Each path below is one point turned by a fixed rotation once a step. After each direction that follows a path, write how fast that rotation turns it, in degrees a step (0 if it stays still).
Each turn is a multiple of 5 degrees from 10 to 175, or 0.
Each row of a path follows its step; steps can be skipped.
Rotation 1:
step 0: [ 1.19  0.28 -0.55  0.61 -3.71 -0.69  1.21 -1.26  1.18 -1.38 -0.02 -1.25
  0.35 -0.28  1.26 -1.24 -2.68  2.10  1.28 -2.37 -1.07  3.49  2.28 -2.26
  1.23  3.78  1.78 -1.64 -0.11  1.25  0.43  2.34 -0.64  0.10 -1.40  0.49
  0.51 -0.46  0.66 -0.56  0.18  5.45 -1.96  1.04 -1.15  1.65  0.63 -0.71
  4.89 -1.80 -0.38  2.96]
step 1: [ 0.76  0.36  1.92  1.19  0.73 -1.49  0.20 -2.40 -0.16  0.16  0.39  0.59
 -5.48  0.59  1.26 -3.29 -0.18 -1.10  1.47 -0.24  2.91  0.70 -0.60 -2.88
 -1.61 -0.22  0.52  0.95 -0.06 -0.10 -2.50 -2.75 -2.02  2.11  1.29  2.45
 -2.50  3.33  3.34 -0.85 -0.21  0.23 -1.89  2.92 -2.81 -2.30 -1.21 -1.12
  1.04 -0.44  1.40 -1.76]
step 2: [-2.07  2.82 -0.09 -3.52 -0.47  1.93 -2.50 -1.41  0.43 -0.46 -3.45 -0.54
 -1.03  0.90  1.27 -4.19  0.33  0.07  2.48  1.54  0.82 -0.65  3.63  0.21
 -0.47  2.44  2.29 -1.29  1.28  0.34  0.87  1.14  0.00  0.04 -2.68 -0.96
 -2.28 -1.62  1.29  1.13 -0.34 -0.88  2.24 -1.40 -1.82 -1.92  3.45  1.98
 -3.00  0.14  2.75 -0.80]
step 4: [ 0.33 -1.98 -3.59 -1.05  0.19  0.80 -0.11  0.34 -3.06  1.95 -0.29  3.78
  0.10 -0.74 -0.39  0.95  1.90 -2.99 -0.99  1.57  0.74 -4.75  1.56  2.94
 -0.68  1.68 -2.81  3.06 -1.19 -0.74 -1.63 -1.86 -0.63  1.89 -0.15 -1.75
  1.84 -0.51  3.58 -1.95  2.35 -1.46 -0.42  1.71 -0.78 -0.55  0.05 -1.03
 -3.19 -0.68  1.02 -1.24]
step 6: [-2.34 -0.08 -1.47  3.43 -1.26 -3.52  0.72  2.59  0.08 -1.28  0.30 -0.21
 -2.42  0.22 -0.16  1.51  1.56 -2.16 -3.51 -1.81 -1.61 -0.36 -1.24  1.55
  0.23  1.09 -0.77  0.06 -2.24  0.56  1.18  0.42 -3.15  1.11  1.76 -0.24
 -1.63  1.22  1.32 -0.44 -1.70  3.65  0.97  2.36 -1.33 -0.31 -3.58 -0.35
  4.37 -0.81 -2.99 -0.25]
step 7: [-2.09  0.93 -2.29  1.89 -2.26 -4.35 -0.91  0.85  0.14  1.26  0.82 -1.58
 -0.92  1.12  0.00 -0.33  2.28  2.36 -0.07 -0.22 -1.34  0.98  2.97 -0.60
 -1.53 -1.09  1.15 -2.39 -0.79  1.36  1.18 -2.47 -0.61 -0.53  0.60  1.03
 -2.33  2.84  4.87 -2.17  1.35 -2.04 -1.87 -0.44 -0.48  0.69  0.86  2.42
 -4.10  2.29  1.49 -0.94]
step 9: [-0.18  0.06  0.23  1.43 -2.51  1.51  2.87 -0.39 -2.46  0.94 -1.73 -2.10
 -1.47 -1.40 -0.31  3.41  0.04 -2.12 -2.02 -0.30  4.18 -2.40  2.28  3.29
  1.16 -0.38  0.89  0.79  2.94 -0.16  0.17 -2.65  0.60 -1.38  0.20  2.89
  2.68 -1.03  2.03  3.79 -0.82  0.52 -1.40  1.16 -0.29  1.82 -0.60  1.25
  0.42  3.55  0.23  0.07]
step 10: [ 1.93 -2.49 -2.39 -1.15 -0.21  0.93 -1.35 -1.85  1.48  0.91  0.32  1.01
  3.62  0.30 -1.63 -0.09 -0.72  0.75  2.68  0.16  1.81  1.77  2.12 -2.22
 -1.54  3.25 -0.51  0.92  0.30  1.41 -4.18 -0.66  1.38  0.00 -0.11  0.38
  2.70 -1.10  1.73  1.13  2.72 -1.40 -2.73  0.82  0.87  2.29  1.55 -0.88
 -2.62  2.68 -3.05  2.96]
step 11: [ 0.01  1.25  0.64  1.16  1.26  0.69 -0.77  1.51 -1.65 -0.31 -1.80  1.76
  1.60  3.23  1.15 -0.48 -1.74 -0.06  0.12 -0.33  1.99  2.34 -1.60 -1.14
  1.24  2.75 -1.09  0.91 -0.17 -3.45 -3.11  2.55 -0.49  0.55  0.84  1.70
  0.57 -1.62 -0.27  1.26 -1.59  3.64  1.47  3.08 -1.09 -0.97  0.31 -5.19
  3.82  3.05  0.89 -0.43]
step 12: [-3.13  0.21  2.44 -0.54  0.25 -3.56  1.13  2.51 -2.75 -1.50 -1.35  1.89
 -3.29 -1.65 -0.31 -1.21 -1.01  0.42  0.89 -0.29  2.97 -0.55  2.12 -0.66
 -1.18  2.57 -1.17 -4.40 -0.15  0.90 -1.86  1.39  1.70  1.11 -3.61  0.81
 -0.94  2.00  2.27 -1.25 -2.59  2.16  0.28  1.72 -0.66  0.29 -0.86  1.58
 -1.59  0.12 -2.72  1.76]
Directions:
[ 0.49  0.26 -0.02  0.11  0.41  0.62 -1.36 -0.24  0.55  0.46 -0.13 -0.32
  0.20 -0.48 -0.81  0.28  0.17 -1.19 -0.55  0.47  0.40  0.39 -0.37  0.73
 -0.72 -0.28 -0.63  0.36 -0.62  0.65 -0.50 -0.18 -0.07  1.27  0.15 -0.16
 -1.63 -0.08 -0.06  0.77  0.00  0.15 -0.04 -0.13 -0.34 -0.37 -0.14 -0.89
  0.60 -0.28 -0.93 -0.66] | 155
[ 0.09 -1.30  0.11 -0.41  0.25 -0.50  0.88 -0.19  0.65  0.02  0.14  0.41
  0.04  0.18  0.23  0.76  0.40  0.15  0.29 -0.10  0.31 -0.39 -0.90 -1.18
 -0.07 -0.41  0.17  1.17  0.29  0.30 -0.18 -0.03 -0.70 -0.29 -0.41 -0.83
 -0.93 -0.91 -0.01 -0.01  0.08 -0.13  1.20  0.86 -1.06 -0.21  0.21  0.79
  0.25  0.74 -0.78 -0.43] | 155
[-0.51  0.26 -0.96 -0.36  0.52  0.14  0.37 -0.10 -0.50 -0.97  0.22 -0.28
 -0.35  0.37 -0.04  0.08 -0.12  1.12 -0.01 -0.87  0.03  0.71 -0.72  0.06
  0.58 -0.06 -0.22 -0.33 -1.44  0.18 -1.25  0.14 -0.18  1.53  0.16  0.02
  0.51 -1.19  0.08 -0.33  0.67  0.39 -0.51  0.32 -0.59  0.11 -0.76 -0.06
  0.41  0.23 -0.05  0.62] | 65
[-0.12  0.01  0.15  0.01  0.42 -1.34  0.03  0.08  0.21 -1.55 -1.75  0.15
 -0.11 -0.37 -1.16  0.19 -0.18 -0.29 -0.35  0.18  0.10  0.48  0.33  1.13
 -0.37 -0.49  0.29  0.22  0.39 -0.33  0.04 -0.17 -0.14 -0.24 -0.33 -0.87
  0.06  0.03 -1.02  0.39  0.15  0.02 -0.64  0.63 -0.15 -0.13  0.68  0.66
  0.64  0.02  0.48  1.01] | 115
[-0.55 -0.09  0.50  1.10  0.77  0.39 -0.61  0.03  0.47 -0.76  0.05  0.11
 -0.04  0.66 -0.11  0.13 -0.54  0.29  0.18  0.33  0.43 -1.38 -0.21  0.74
  0.24  0.27  0.82 -0.66  0.37  0.80  0.41  0.42  0.62 -0.53 -0.73  0.03
 -0.25 -0.92  0.41  0.91 -0.27  0.55  0.61 -0.47 -0.40  0.44 -1.64  0.29
  0.14 -0.43  0.01  0.46] | 115
[-0.16  0.13  1.03 -0.52 -1.46  0.45  1.28  0.64 -0.01 -0.76  0.19 -0.33
 -0.36 -0.30  0.05  0.51  0.03 -0.80 -0.91  0.21  0.00  0.59  0.00 -0.14
 -0.01  0.26 -0.73 -0.60  0.38  0.31  0.97  0.25  0.16  1.03 -0.43  0.31
  0.38 -0.44  0.49  0.31 -0.51  0.04  0.18  0.26 -0.07  1.23  0.17  0.68
  0.70 -0.73 -0.91  0.09] | 120
[-0.11  0.78 -0.12 -0.04 -0.49 -0.11  0.44  0.41 -0.55 -0.28  0.25  0.87
 -1.73 -0.59 -0.79  1.13  0.71 -0.35  0.32  0.38  0.90 -0.72  0.75 -0.49
  0.84 -0.83  0.24  0.38 -0.39  0.02 -0.72  0.30  0.73 -0.19  0.42 -0.53
 -0.33  0.58  0.66  0.21 -0.56 -0.72 -0.48  0.34 -0.04 -0.21 -0.79 -0.40
 -0.49 -0.06  0.06  0.04] | 135
